[[139 135 121 111 122 113 135 133]
 [141 132 121 133 124 138 127 150]
 [132 108 134 124 127 132 129 135]
 [136 135 125 139 127 131 126 118]
 [133 131 128 141 131 120 134 133]
 [116 126 113 130 130 130 134 129]
 [117 131 138 118 119 131 131 120]
 [123 130 138 129 130 130 120 126]
 [133 130 137 122 133 128 118 132]]
->
[[139 135 121 111 122 113 135 133]
 [132 108 134 124 127 132 129 135]
 [133 131 128 141 131 120 134 133]
 [117 131 138 118 119 131 131 120]
 [133 130 137 122 133 128 118 132]]

[[128 136 129 133 135 119]
 [130 125 136 129 126 123]
 [110 125 125 114 141 126]
 [129 100 115 118 133 135]
 [120 131 130 133 128 131]
 [123 121 133 111 135 110]
 [139 139 125 132 129 122]]
->
[[128 136 129 133 135 119]
 [110 125 125 114 141 126]
 [120 131 130 133 128 131]
 [139 139 125 132 129 122]]

[[145 123 135 121 121 136 120 112 142]
 [140 123 132 120 111 139 124 110 136]
 [132 126 131 115 148 134 123 128 150]
 [137 123 119 131 123 126 103 112 132]
 [144 125 135 118 126 138 124 117 149]
 [113 131 126 101 136 132 138 124 125]
 [115 131 131 103 135 135 144 128 130]
 [136 127 124 116 110 133 114 104 129]]
->
[[145 123 135 121 121 136 120 112 142]
 [132 126 131 115 148 134 123 128 150]
 [144 125 135 118 126 138 124 117 149]
 [115 131 131 103 135 135 144 128 130]]

[[101 140 134]
 [125 136 133]
 [138 143 105]
 [125 129 129]]
->
[[101 140 134]
 [138 143 105]]

[[136 143 113 104 133 153 147 149 106 127 128 152 107 104]
 [112 106 116 153 102 144 128 150 125 106 120 145 102 146]
 [135 149 107 101 151 110 136 108 106 149 124 109 151 121]]
->
[[136 143 113 104 133 153 147 149 106 127 128 152 107 104]
 [135 149 107 101 151 110 136 108 106 149 124 109 151 121]]

[[145 128 144 130 118 115]
 [143 149 129 131 120 125]
 [125 138 122 142 112 120]
 [138 127 137 131 113 138]
 [122 121 127 138 116 123]
 [131 128 126 125 114 137]
 [129 130 139 122 138 126]
 [155 129 135 129 107 157]]
->
[[145 128 144 130 118 115]
 [125 138 122 142 112 120]
 [122 121 127 138 116 123]
 [129 130 139 122 138 126]]

[[144 151 102 143 141]
 [145 151 150 145 111]
 [127 123 154 127 126]
 [146 106 153 151 129]
 [147 156 112 142 111]
 [107 143 155 103 101]]
->
[[144 151 102 143 141]
 [127 123 154 127 126]
 [147 156 112 142 111]]

[[110 118 151 132 108 107 114 118 105 109 106 109 113 107 110]
 [146 111 148 112 144 108 107 108 107 144 144 146 114 145 107]]
->
[[110 118 151 132 108 107 114 118 105 109 106 109 113 107 110]]
---
[[121 132 132 146 113]
 [139 130 109 124 153]
 [144 126 130 119 128]]
->
[[130 109]
 [126 130]]

[[134 154 124 130 143]
 [134 149 126 129 136]
 [140 144 122 135 144]
 [129 148 129 129 136]]
->
[[149 126]
 [144 122]]

[[150 144 128 113]
 [120 137 149 149]
 [110 124 140 150]
 [108 107 117 134]]
->
[[137 149]
 [124 140]]

[[125 107 138 149]
 [129 136 120 116]
 [125 107 139 149]
 [107 109 125 134]]
->
[[136 120]
 [107 139]]

[[121 118 135]
 [110 107 127]
 [133 137 117]
 [143 143 129]]
->
[[107 127]
 [137 117]]

[[121 145 118 127]
 [126 143 116 142]
 [119 132 130 102]
 [128 116 138 109]
 [135 117 133 136]]
->
[[143 116]
 [132 130]]

[[129 129 146]
 [139 149 121]
 [121 113 102]]
->
[[149 121]
 [113 102]]

[[137 110 111 113]
 [152 112 104 106]
 [112 145 145 152]
 [119 110 114 134]
 [141 127 119 114]]
->
[[112 104]
 [145 145]]
---
[[117 120 153]
 [114 122 109]
 [151 104 131]
 [107 147 139]]
->
[[114 122 109]
 [151 104 131]]

[[118 112 115]
 [136 131 140]
 [146 147 105]
 [145 149 110]]
->
[[136 131 140]
 [146 147 105]]

[[132 109 131 149 131]
 [125 127 133 129 115]
 [137 126 116 134 147]]
->
[[125 127 133]
 [137 126 116]]

[[107 139 122 129 135]
 [115 122 133 117 135]
 [100 138 119 125 133]
 [110 134 113 120 125]]
->
[[115 122 133]
 [100 138 119]]

[[103 122 150 148]
 [157 114 101 100]
 [156 121 104 104]
 [117 139 150 150]]
->
[[157 114 101]
 [156 121 104]]

[[121 145 142]
 [104 123 135]
 [111 113 126]]
->
[[104 123 135]
 [111 113 126]]
